[[-2.00  1.83  2.39 -2.30]
 [-4.36  2.68  5.98 -3.55]]
->
[[1.83 2.39]
 [2.68 5.98]]

[[-2.58 -0.53  0.65 -3.24  1.35]
 [ 1.66 -0.12 -0.97 -4.47  2.79]
 [ 3.55 -1.58  0.68  5.20  6.18]
 [-3.67 -4.76  0.93  3.29 -2.11]
 [ 2.51  3.20 -3.99 -0.29  2.36]]
->
[[-0.53  0.65]
 [-0.12 -0.97]]

[[ 4.51 -3.61 -0.98 -4.56]
 [ 3.39  5.93 -6.69  1.49]
 [-2.01  2.55  4.16  0.23]]
->
[[-3.61 -0.98]
 [ 5.93 -6.69]]

[[ 6.37 -3.59  4.65 -5.37  4.71]
 [ 4.07  2.02  0.10 -3.74  3.22]
 [ 2.32  6.84  7.76  2.37  4.73]
 [ 6.73 -3.11  6.32 -0.83  6.90]
 [ 3.72 -4.10 -1.05 -5.23  5.16]]
->
[[-3.59  4.65]
 [ 2.02  0.10]]

[[-0.09 -4.45  6.60 -5.70  1.90]
 [ 5.48  7.91  3.64 -3.81 -8.00]]
->
[[-4.45  6.60]
 [ 7.91  3.64]]

[[-4.03 -6.49 -0.03  0.18]
 [-3.21 -6.62 -0.57  1.96]
 [ 1.61 -2.80  3.54 -4.58]]
->
[[-6.49 -0.03]
 [-6.62 -0.57]]
---
[[ 5.87 -2.18  2.68  0.13 -0.43]
 [-3.41 -3.61  1.43  0.07 -0.24]
 [-0.33 -0.34  2.16 -1.15  3.29]
 [-1.73  1.01 -3.91  0.83 -1.48]
 [ 0.41 -1.94  0.45  1.50 -0.91]]
->
[[ 5.87 -2.18]
 [-3.41 -3.61]]

[[3.53 4.52 3.94]
 [4.44 2.52 2.96]
 [3.01 8.01 7.05]
 [6.17 1.21 2.11]
 [5.02 2.41 3.35]]
->
[[3.53 4.52]
 [4.44 2.52]]

[[-4.80  2.65 -4.79]
 [-0.60  1.06  2.62]
 [-6.08  2.01  4.71]
 [ 2.57  2.83  0.15]]
->
[[-4.80  2.65]
 [-0.60  1.06]]

[[ 2.40 -2.74 -5.34 -1.57]
 [ 3.91  2.15  4.65  3.43]
 [ 1.56  6.10  6.36  2.46]
 [-1.52  0.01  2.81  4.37]
 [ 1.25  5.30 -7.19  5.12]]
->
[[ 2.40 -2.74]
 [ 3.91  2.15]]

[[-3.18  1.00  3.29  4.12  1.48]
 [ 1.28  4.97 -1.13 -6.70 -5.42]]
->
[[-3.18  1.00]
 [ 1.28  4.97]]

[[-3.76  3.35 -3.78 -1.53]
 [-3.48  7.10  3.42 -3.42]]
->
[[-3.76  3.35]
 [-3.48  7.10]]

[[-5.39 -2.65  0.84]
 [-7.61  2.22 -6.14]
 [-4.26 -2.21 -3.66]]
->
[[-5.39 -2.65]
 [-7.61  2.22]]

[[ 1.46 -1.08 -3.86]
 [-2.38 -6.95 -3.21]
 [ 4.95  4.20 -0.90]
 [ 1.45 -4.43 -3.68]
 [ 2.22 -5.67 -3.23]]
->
[[ 1.46 -1.08]
 [-2.38 -6.95]]
